runs of hidden systems
W, trace 1 (11 x 18)
-41 47 62 -1 -1 -24 -3 -7 -31 71 15 37 15 -27 -15 49 -11 37
-37 -18 -41 22 -1 -6 37 4 49 -21 33 2 -17 -44 -38 33 82 28
12 -4 -43 14 26 -12 46 69 -62 -18 -29 -70 -25 27 7 -25 8 23
-12 16 -24 16 -32 15 4 29 -26 10 -56 39 35 -9 -18 53 -97 1
16 -17 -40 -5 -59 26 14 -31 110 -33 -6 3 -21 8 -4 14 -7 -33
11 -11 29 -20 -1 -46 -2 -19 -6 22 -6 -62 -54 54 65 -51 -25 -33
-71 -8 50 -7 -5 -15 -33 -43 -42 24 21 60 -5 -37 19 14 -47 -2
-16 -37 -13 -1 6 38 16 -41 28 -57 85 24 -23 -18 -27 -8 46 28
53 19 3 17 42 -22 43 17 -63 -18 32 -43 23 43 6 -46 3 44
5 43 13 18 -29 4 29 18 -19 30 -31 60 88 -39 2 20 -35 38
19 0 -52 -5 -25 36 47 11 88 20 -14 34 -5 -6 4 -1 70 -16
V, trace 2 (11 x 18)
-32 10 -17 -6 -25 -12 12 14 3 -24 -32 10 8 -52 -34 83 -61 49
7 -41 -60 43 -36 -7 50 7 59 -49 -3 -57 -24 15 -12 -4 -4 -16
-4 15 13 4 -27 3 -6 14 -39 25 -34 -48 -60 36 42 -50 -75 -18
-43 -12 26 -29 -22 6 -12 -61 30 3 32 41 -36 -36 3 37 -83 16
-6 -46 -9 2 2 -14 41 -50 23 -59 81 -12 -36 22 22 -40 38 3
10 -8 36 0 22 12 16 9 -93 19 22 -2 16 22 38 -75 -30 27
6 35 11 1 -8 43 9 -31 -4 -3 37 94 53 -38 -26 21 -35 42
48 22 -42 -9 -18 5 77 3 35 -23 26 20 16 49 0 0 71 20
-1 11 5 15 -10 -35 43 49 -61 63 -52 15 41 43 40 -8 -7 -14
-73 14 -7 19 -64 16 -7 2 4 7 -31 71 13 -29 -24 63 -4 -9
-23 -30 -37 6 -26 3 35 24 13 -28 18 -37 -63 57 -49 41 55 -4
F, trace 3 (11 x 18)
-15 23 46 -3 -19 35 5 -59 23 40 69 16 -53 -15 -6 -23 -56 25
-3 3 -1 -5 46 -55 60 -55 29 -1 78 -3 -24 -25 28 -6 8 41
-23 -9 -2 8 20 -33 55 15 -70 -23 7 0 26 -33 57 -51 27 52
-5 18 -47 19 -13 65 48 37 -48 -3 -11 79 38 -11 3 -16 1 30
42 50 -50 -5 -35 3 48 8 12 -29 -11 50 18 75 -8 46 -11 -3
-1 -5 46 -17 -71 -50 27 7 1 29 -28 -2 26 77 25 35 -22 -15
-79 -21 43 30 -70 -4 4 -22 17 56 5 22 -26 0 3 14 9 -38
-67 -19 -15 -11 -7 4 15 -16 10 -6 51 -8 -109 4 -23 26 34 10
-34 -37 1 1 33 -36 26 11 -58 -34 36 -49 -29 -14 -33 34 -34 60
-9 11 -3 58 -35 17 33 6 -29 -41 5 -30 35 -62 -20 -27 -54 58
46 49 -43 20 -26 40 69 4 41 14 -6 -6 -20 -11 15 -45 -44 30
F, trace 4 (11 x 18)
50 7 38 -59 -17 -18 12 -18 41 31 4 35 35 72 34 13 35 -21
-45 -16 48 17 -6 -47 -17 -8 -21 55 4 31 21 32 17 15 75 -49
-68 -8 19 -20 -23 28 -30 13 -15 -8 12 31 -40 -9 -34 30 90 9
-8 -20 -17 9 26 5 8 42 -18 -13 25 -35 -16 14 -90 66 32 34
5 49 10 46 -25 -31 -10 31 -17 -26 -37 -78 16 -29 -51 27 -26 40
16 9 -5 9 -39 36 22 30 65 45 -51 -50 -6 -61 -7 -16 -40 20
7 2 -69 21 34 -29 12 -8 53 31 -37 -22 -47 -21 38 -9 -43 -50
-19 -51 -20 -53 18 -19 -30 -9 -11 -44 -42 1 -28 -12 72 -20 -45 -31
-1 -82 -6 8 13 47 -32 -28 -24 -35 35 31 22 8 3 -38 -45 -36
40 36 22 9 10 34 -37 -59 -18 -48 68 18 -16 47 -16 -44 -12 -9
55 33 73 -49 28 -8 0 -29 0 33 58 16 35 16 2 -9 7 47
B, trace 5 (11 x 18)
26 -60 10 -58 -15 28 -23 25 26 -27 -47 19 75 -17 0 32 -24 13
20 -20 -26 73 7 9 -27 -7 25 25 -8 -15 15 32 -1 -44 7 -93
3 60 52 -69 -5 24 -70 1 -19 27 -24 13 -53 23 17 -13 18 -3
-14 -63 13 -19 46 -16 -21 -15 39 45 24 25 31 -30 -36 74 -2 -7
-19 -12 7 46 17 -14 -48 -11 -21 -51 10 -47 2 -26 -2 -55 76 -27
28 11 17 -35 34 66 -23 67 -59 36 -25 -18 1 -10 -29 -16 -22 46
38 42 -39 40 41 -23 -28 -23 41 -11 -6 33 58 -35 -36 48 -23 -24
36 -12 16 -45 -23 1 -24 17 49 -35 -55 -43 13 -2 43 -43 62 -17
-19 -26 -8 5 32 13 -14 42 -26 104 -45 14 -10 6 14 0 -38 -48
-32 31 -12 -12 6 11 -78 -48 17 -48 6 57 -33 -26 -15 27 12 -38
33 -93 26 -58 35 10 -24 17 10 -21 22 -53 3 32 -19 3 25 6
K, trace 6 (11 x 18)
-16 48 11 46 -72 41 4 20 -60 -42 -7 29 37 22 -36 -10 19 22
39 9 -12 -18 -15 29 62 38 25 39 17 -1 4 45 -58 54 0 43
0 58 -11 34 -38 -86 46 -11 40 17 -30 -31 -5 15 17 34 -3 -12
-77 -38 26 -16 -69 3 25 32 5 27 -38 -38 -49 -34 21 -1 7 24
-58 -33 -70 33 38 5 21 -1 -19 6 19 12 -77 -7 -17 25 -43 -19
-9 18 -2 -17 -16 -14 -14 -27 -38 -105 21 -23 -41 16 -4 6 -51 34
33 -62 27 8 -12 18 41 -26 20 -2 56 -32 28 -2 -8 -25 -77 34
20 70 -12 39 -13 15 39 -48 25 23 33 29 -20 -16 38 -72 -20 -3
-2 3 17 -87 8 -2 42 -4 5 3 14 43 -18 -9 64 -16 43 56
-27 -54 -40 28 17 -53 49 -9 -17 -18 9 61 59 1 41 13 18 -25
-27 11 3 23 -73 46 1 22 -64 -55 -15 43 26 42 -3 -22 31 -3
K, trace 7 (11 x 18)
-8 40 3 -28 -43 -44 -15 24 12 7 -90 27 34 12 22 67 -4 -18
-41 -76 -4 4 -59 15 -13 21 48 6 -32 -25 -20 13 -27 38 29 -50
-33 11 -9 37 18 -6 -40 9 -45 24 9 -36 -79 55 -37 7 -12 -52
-20 15 60 -27 5 -13 -51 -30 -10 -12 31 -31 -36 -25 -45 49 -52 42
19 -31 -3 42 26 -10 7 -37 55 -21 54 -68 -2 -64 -30 -22 -12 20
27 42 -7 17 36 13 7 12 -37 2 -6 -41 -19 -45 42 -97 -10 31
20 -7 -24 -60 46 25 11 10 1 6 -25 58 27 -62 44 0 -43 37
32 -27 -59 -5 -2 5 3 -21 49 -69 -22 43 40 8 46 -18 17 -49
19 -32 30 -27 -30 30 -20 22 -44 7 -22 17 23 84 38 -51 14 -47
-8 11 36 -8 -2 18 -29 -23 2 65 27 84 23 45 -25 50 -9 -37
-7 29 32 6 -20 -29 -25 -34 40 -22 39 -4 -4 25 -39 32 101 -11
S, trace 8 (11 x 18)
-27 -70 -6 24 -55 28 45 30 45 52 -27 11 42 -19 -9 19 -11 -15
-28 53 -32 52 -45 -3 9 -11 9 -2 1 -1 -75 54 -7 -12 34 -50
-40 -31 29 -62 -10 -27 20 16 -35 9 6 -18 -54 38 0 61 -37 38
-37 -41 -16 85 -10 -38 24 -35 22 -24 34 -26 26 -49 -25 14 -42 -5
7 38 10 0 -36 36 10 -8 -11 -48 22 -51 -64 -5 11 -81 -1 41
29 3 -27 -31 54 1 52 10 -12 49 9 17 -7 -10 21 9 -88 38
-7 26 -26 17 -33 -39 23 -49 37 -65 -16 51 48 -37 54 -7 -4 -10
-3 -68 -3 -37 -27 62 33 29 -8 -1 -4 11 -16 31 45 -70 30 -4
-15 25 -28 40 17 7 10 -11 -49 45 22 78 3 50 -5 18 -46 -41
-25 2 38 -29 -72 -8 14 -32 17 -55 34 42 23 25 -16 49 37 37
-2 -61 10 47 4 -6 67 25 -4 54 42 -50 9 20 -16 -28 36 12
L, trace 9 (11 x 18)
-11 12 -12 9 28 8 -28 31 -31 59 -36 -44 -75 11 2 -18 -58 -30
-8 27 -18 -38 17 12 -55 -34 27 -44 -13 36 -23 -57 -17 50 -53 12
40 -74 -19 -8 25 -8 -6 -15 51 -66 20 -75 7 -15 1 -28 10 -1
25 6 24 28 30 14 -26 -9 -46 31 0 -30 -5 -1 37 -86 -64 -21
29 32 16 -54 18 59 -37 -34 31 7 14 82 15 -41 6 -4 -11 16
42 -44 -16 -21 58 -36 7 -11 42 -24 24 -3 39 8 25 -12 85 -21
-10 -11 42 14 16 -13 -34 34 -85 28 -38 -9 43 14 39 -50 17 -29
-3 13 9 -15 -6 80 -48 19 -6 33 -7 76 25 1 -54 38 17 -10
40 23 -18 -2 31 -38 -18 7 35 -21 3 -34 5 42 -45 50 84 -18
-12 -6 54 6 -7 -52 -26 44 -43 40 -56 -76 17 -5 1 14 -17 5
-33 3 -15 28 -18 64 -38 14 36 41 -31 15 -24 -65 -50 26 -24 -18
P, trace 10 (11 x 18)
29 0 -9 -12 7 43 -10 2 -55 -13 33 37 -19 108 -18 -6 -14 -26
21 40 60 -27 -28 -47 -17 -39 -1 -17 27 34 52 53 -13 53 3 13
-18 -12 62 37 -60 -15 23 -14 47 32 21 -24 41 -17 -20 -4 67 9
-43 36 -6 42 11 3 36 33 -28 77 7 -15 -58 -12 -10 -22 51 10
-31 31 -58 -24 30 -17 36 39 -28 -12 -29 25 -29 -35 -7 65 -18 53
15 -50 -57 23 -21 -12 30 28 16 -77 -38 -45 36 -9 -14 22 -34 7
37 12 7 28 -42 25 -13 14 -16 -2 -32 -54 -16 46 4 -53 -71 -31
21 46 28 -37 -16 5 -20 -54 50 45 7 33 -40 18 17 18 -74 -16
-35 -41 13 -16 -2 -55 8 -69 61 -18 44 5 -27 -19 43 10 25 -27
-63 -63 30 11 14 0 8 -5 -67 -3 40 -14 -24 -15 33 -62 21 8
-4 20 -12 7 26 62 14 0 -69 -16 55 59 5 -8 -36 -6 -24 53
V, trace 11 (11 x 18)
-17 -50 74 -37 14 -13 -29 -18 -48 -1 20 -38 -10 -23 33 -34 -49 28
6 -13 9 34 25 43 -12 -63 17 -20 78 31 23 -60 -22 -41 -19 17
72 49 -14 -32 32 32 29 -4 -3 -26 35 10 -9 25 18 -60 39 40
46 12 3 -27 42 -23 31 12 -17 50 -17 52 83 -2 41 5 -31 18
-10 17 -33 20 -41 13 12 -4 31 -14 -30 94 58 -11 21 12 45 -37
-5 -21 -22 -31 -14 34 12 59 -15 28 -31 18 -28 78 -9 19 67 -28
-34 -3 27 26 -1 -56 -39 14 -51 24 -20 0 23 47 -39 76 -16 -33
-39 -12 42 27 -77 -3 -22 -1 32 -32 -4 -48 8 -29 -54 28 44 15
1 2 0 42 23 9 13 29 9 52 21 -94 -64 -6 -47 -23 9 9
-12 67 3 7 30 -49 -19 -16 -20 -9 -15 -39 -35 -59 12 2 -60 35
2 -51 -40 -28 8 11 32 -10 60 -46 -8 -16 -2 -83 27 -8 -27 40
W, trace 12 (11 x 18)
-10 -4 -38 56 3 -6 65 26 18 11 5 -81 -41 -39 -26 -17 -12 33
-9 27 -49 0 11 -10 42 27 -13 12 -48 -23 -36 -42 28 -2 -89 31
-9 -48 -62 -22 -7 4 29 -20 50 -27 -27 35 -3 -32 37 18 -75 -12
16 -41 -30 -10 -16 3 7 -36 16 -54 2 6 -22 38 71 -60 -28 -47
6 -7 55 -39 -16 12 -22 -45 -36 5 29 48 4 45 53 -39 -51 -14
-6 5 47 -5 -10 3 -5 -72 12 0 83 75 28 14 -4 -2 28 -1
10 22 37 5 6 -17 37 -13 -17 -1 60 -6 16 17 5 -38 96 43
-13 33 17 18 15 -12 46 49 -67 55 0 24 45 0 -14 13 45 45
-15 37 -56 25 -21 12 47 49 12 5 -31 41 23 -10 -39 58 50 17
12 -3 -52 -4 -33 -10 43 62 20 -5 -61 -46 -22 53 -7 33 27 -13
-34 -2 -6 19 -53 -29 -10 25 -12 27 -69 -24 -23 35 5 36 -62 -46
P, trace 13 (11 x 18)
6 57 -38 7 -1 34 24 51 -41 -12 -49 -12 -7 -59 -1 -23 -31 59
65 -4 -75 -12 11 27 38 22 58 -13 -38 2 16 -2 -2 22 -57 -1
27 0 -22 6 -17 -41 -20 -14 23 -26 -57 -21 5 42 60 -29 -31 -74
-30 -41 52 -44 -48 26 -42 -26 8 35 -16 30 -20 26 42 -13 -43 -46
-39 -29 13 10 15 5 -32 -63 15 -4 81 44 -39 26 -27 23 16 -38
-23 -7 50 -21 20 -36 -8 -21 -49 -47 63 -25 -18 10 -5 -8 63 47
4 -3 39 28 19 12 31 21 -43 25 34 -5 66 -50 -38 -9 -2 73
39 81 -50 49 0 31 39 24 17 -6 -7 11 19 -38 -21 -25 33 33
51 20 -49 -40 16 -13 53 54 25 30 -70 -11 9 14 44 2 14 10
-21 -20 -39 22 -21 -28 -7 14 2 14 -79 32 37 5 38 26 -45 -70
-35 -32 -7 -18 -69 46 -45 -3 15 -33 -28 15 -54 49 -5 8 -3 -57
S, trace 14 (11 x 18)
-18 -30 10 -13 10 57 25 27 -11 16 36 0 -27 -33 7 -62 82 38
4 49 -62 31 70 -1 20 30 -70 14 4 44 6 12 -22 17 0 11
10 10 -3 -23 -53 -7 11 25 -7 -74 -41 18 72 -1 -15 51 13 42
34 -44 -15 44 -42 29 34 47 33 38 -28 -49 36 27 -13 -25 10 -31
-16 86 9 14 -43 -13 -18 1 -5 50 -41 8 -55 39 7 11 -21 -41
-48 -49 9 -59 -18 -26 8 -11 51 9 1 -1 -50 -10 -5 84 -7 12
-39 -57 -24 67 22 -51 4 -27 -3 -35 34 -60 -26 -8 2 -26 8 -38
-14 25 33 -9 -3 42 -34 -3 -75 -35 15 -26 -48 -10 -7 -48 -53 42
56 3 -22 -14 38 26 29 -30 45 -1 44 19 25 -32 -30 21 -74 45
50 34 -2 0 -9 -48 29 -34 34 -39 -6 -6 43 -1 71 -59 34 -1
-15 -30 18 -40 -2 43 7 36 -31 62 -43 41 9 -19 65 -51 3 -3
B, trace 15 (11 x 18)
55 46 60 -1 -29 -1 39 -25 4 12 41 -6 35 20 25 -62 10 41
-1 35 8 2 -11 -9 78 4 24 83 18 59 28 -24 23 3 28 34
-48 15 -52 7 -13 -28 55 13 1 -22 -6 52 -15 -6 28 18 86 5
-37 -43 -31 -9 -31 -3 40 57 -67 -42 -27 2 -5 55 -3 34 10 14
-18 4 -10 56 -63 3 5 2 -34 -31 1 -3 16 56 -52 39 -62 -18
29 31 37 0 -79 11 4 -26 60 -14 17 -49 -30 41 -34 8 -22 10
-7 15 39 3 -12 -54 45 -17 44 76 21 -57 -45 -7 10 9 -19 20
-76 12 -1 14 -1 -35 30 -24 0 3 11 -4 -51 -86 31 -10 -1 37
-20 -44 -62 -13 30 23 49 14 -25 -55 22 -6 -39 -40 10 -17 -25 56
34 6 -46 25 22 -19 34 -11 -54 -64 12 5 25 31 20 -22 -71 10
50 23 20 -14 -66 25 26 -30 19 -23 -5 38 53 31 37 -31 -52 11
L, trace 16 (11 x 18)
16 -10 10 13 17 -30 28 64 -12 73 -38 -66 20 7 -33 42 -27 20
-26 66 -25 49 -43 7 -24 8 35 10 -61 -5 -8 -64 -17 19 -17 -15
14 -20 -45 -62 -5 23 9 28 56 -22 -38 -48 -76 -1 8 9 7 7
-6 -32 -45 19 44 -57 -18 -20 -12 -15 -19 -27 -23 4 33 5 -92 -45
-7 -18 31 -15 -44 48 -57 -44 8 -71 5 5 -1 -35 7 -36 -51 -1
55 -44 3 -18 45 35 5 -38 45 15 81 -9 -21 26 -10 -40 -10 -7
17 52 42 5 50 -55 -20 -48 -32 5 32 11 24 -21 45 -49 1 8
-7 -41 35 -43 6 44 5 14 -3 19 6 48 61 -56 16 -20 51 41
19 5 -55 46 47 14 13 26 -19 20 5 32 30 32 -11 -24 85 -39
16 54 25 -37 -12 -17 -28 47 -65 -9 -59 18 29 50 9 24 27 11
1 -43 7 4 -33 3 -5 29 40 37 -31 13 59 14 -51 84 -2 -26

runs to name
trace 17 (2 x 18)
-45 -6 57 -6 3 -4 -1 -36 11 19 49 17 11 -88 -9 6 0 59
7 -22 -49 29 66 14 52 7 3 -6 54 -11 -10 -43 -7 -42 51 29
 : W
trace 18 (2 x 18)
-48 -4 50 -8 -5 -12 -51 39 -71 56 -54 3 0 13 12 14 -9 -27
-39 -25 -8 8 -31 49 -40 -24 59 -20 12 38 -8 -45 -57 52 14 -14
 : F
trace 19 (2 x 18)
30 3 44 -14 2 -17 -49 25 -33 35 -63 -22 54 4 20 -1 -71 -18
4 8 14 -5 -34 41 -48 -34 94 20 -13 31 3 -46 -17 10 3 -38
 : S
trace 20 (2 x 18)
-37 -40 -53 22 -31 58 35 34 -22 -39 2 55 20 2 -44 38 10 12
24 41 -26 26 -47 -4 30 16 -18 -43 0 -29 -24 84 -48 32 -29 5
 : F
trace 21 (2 x 18)
-27 -80 59 -18 -31 -27 -1 -9 -21 0 32 4 32 58 5 10 50 -20
-49 25 51 62 -24 12 -11 -3 -62 31 48 18 6 11 -52 1 31 7
 : P
trace 22 (2 x 18)
18 -34 15 -13 -8 64 -25 -24 64 -17 17 5 34 -79 -23 -13 -25 24
63 15 -47 17 61 11 2 -2 23 3 10 -19 -18 16 28 -79 39 -34
 : K
trace 23 (2 x 18)
13 -19 0 -14 50 -9 -58 1 -28 -82 22 -30 9 -5 -54 34 30 24
58 -8 18 55 18 -2 -22 18 -15 -10 -2 -69 71 -8 -42 -23 -33 4
 : K
trace 24 (2 x 18)
17 -12 -24 -15 22 -10 23 4 -21 -68 16 -38 -30 25 42 -69 67 12
3 2 16 -6 9 2 25 36 -81 42 -20 39 43 18 15 8 -69 29
 : B
trace 25 (2 x 18)
-16 -36 30 20 -8 -90 -5 -3 0 -2 -30 -37 48 11 47 -7 48 -45
-68 -16 36 16 -44 62 -25 30 -46 53 -22 24 -17 -23 -9 -22 -1 -9
 : P
trace 26 (2 x 18)
-16 38 47 17 -30 -42 40 -6 -52 -29 29 -43 -5 8 21 -43 31 60
-19 16 2 4 -8 46 67 36 -19 69 9 45 18 -47 -3 -6 -7 62
 : F
trace 27 (2 x 18)
16 36 4 -68 7 25 -2 -15 27 10 -6 -3 -71 -35 16 -2 -72 50
20 -34 -53 -8 54 -46 28 -45 57 -24 12 12 13 -33 53 -2 -30 -20
 : S
trace 28 (2 x 18)
-12 76 15 36 -32 -53 14 -24 -22 -52 27 -29 -18 21 -34 34 -2 38
4 -37 22 -15 -19 -7 62 35 15 15 -6 -74 2 -41 -3 -1 -26 76
 : S
trace 29 (2 x 18)
6 3 24 -5 -22 36 59 48 -1 97 3 -13 -16 19 5 -32 41 26
-47 67 -24 40 28 -51 12 -6 -41 37 -1 47 -11 -19 -5 52 -19 1
 : V
trace 30 (2 x 18)
64 10 -53 -8 82 4 -3 48 -1 28 -23 2 38 19 -27 30 21 -10
28 37 -7 1 -19 -40 -43 18 16 -25 -90 2 68 4 17 31 8 -39
 : V
trace 31 (2 x 18)
-7 56 16 42 7 15 -22 9 -70 13 29 35 14 43 -68 37 -1 7
33 44 29 -14 -26 -11 10 6 45 -16 14 -30 26 -2 -69 62 25 57
 : K
trace 32 (2 x 18)
18 -29 12 -7 -38 -34 -6 16 57 26 -77 -31 49 -10 25 24 -35 -36
-31 -9 1 10 -37 18 -49 -19 53 29 -33 -14 -63 -2 22 -30 8 -76
 : S
trace 33 (2 x 18)
36 48 -3 -6 -10 -79 5 -8 21 -61 -46 -33 51 -18 24 27 -16 21
1 -48 -7 7 -55 26 35 34 44 31 -67 -27 22 -32 43 -35 -29 -13
 : B
trace 34 (2 x 18)
-13 54 -54 20 0 -9 15 15 -42 -77 -38 -1 -6 -45 11 -2 -40 41
37 -71 -30 -34 -21 45 45 27 39 -3 -18 6 33 5 4 9 -61 17
 : W
trace 35 (2 x 18)
48 10 -46 -3 78 -27 23 -23 22 -20 31 40 38 -14 33 -20 53 -2
7 -6 22 -30 4 7 -16 37 -72 -24 -41 35 66 5 48 -39 48 5
 : S
trace 36 (2 x 18)
-24 -21 54 16 -34 41 -14 22 -40 67 9 -38 -42 41 -12 -49 -5 -20
-26 71 8 10 21 -8 -22 -35 -6 28 40 30 -52 -7 -50 55 -31 13
 : W
trace 37 (2 x 18)
-42 -4 -16 -39 -35 -34 2 -19 6 -94 -8 -7 -55 3 34 7 45 7
-26 -98 -3 7 13 1 31 16 -53 4 29 -22 -8 41 -2 1 -69 -1
 : L
trace 38 (2 x 18)
8 20 -8 -31 7 -32 5 -14 20 40 -32 94 47 11 32 59 -16 -25
-34 -35 14 -2 -71 -7 -18 -9 37 -44 -20 10 16 25 7 11 88 -43
 : K
trace 39 (2 x 18)
-19 -20 -7 -27 57 8 4 -1 21 42 44 3 -64 -2 -3 -6 89 -4
-35 6 -11 9 70 -53 -11 27 -98 -18 -13 1 11 -23 10 14 10 21
 : L
trace 40 (2 x 18)
23 43 -44 21 11 12 17 -48 78 4 41 -8 -60 -21 -26 4 -37 -1
16 8 -2 -49 8 -58 37 -13 2 -25 -13 -35 -37 13 84 -41 -3 22
 : V
trace 41 (2 x 18)
76 34 -11 33 19 20 57 11 -2 19 41 -2 50 23 -39 -13 -13 39
39 95 -11 8 -28 -44 37 -1 22 8 -47 13 38 -2 44 -12 19 10
 : P
trace 42 (2 x 18)
20 33 -5 30 -30 46 52 -32 -4 -11 66 68 22 34 0 -45 14 15
26 36 26 -28 -16 -38 71 -10 -5 15 34 36 25 55 38 6 40 36
 : L
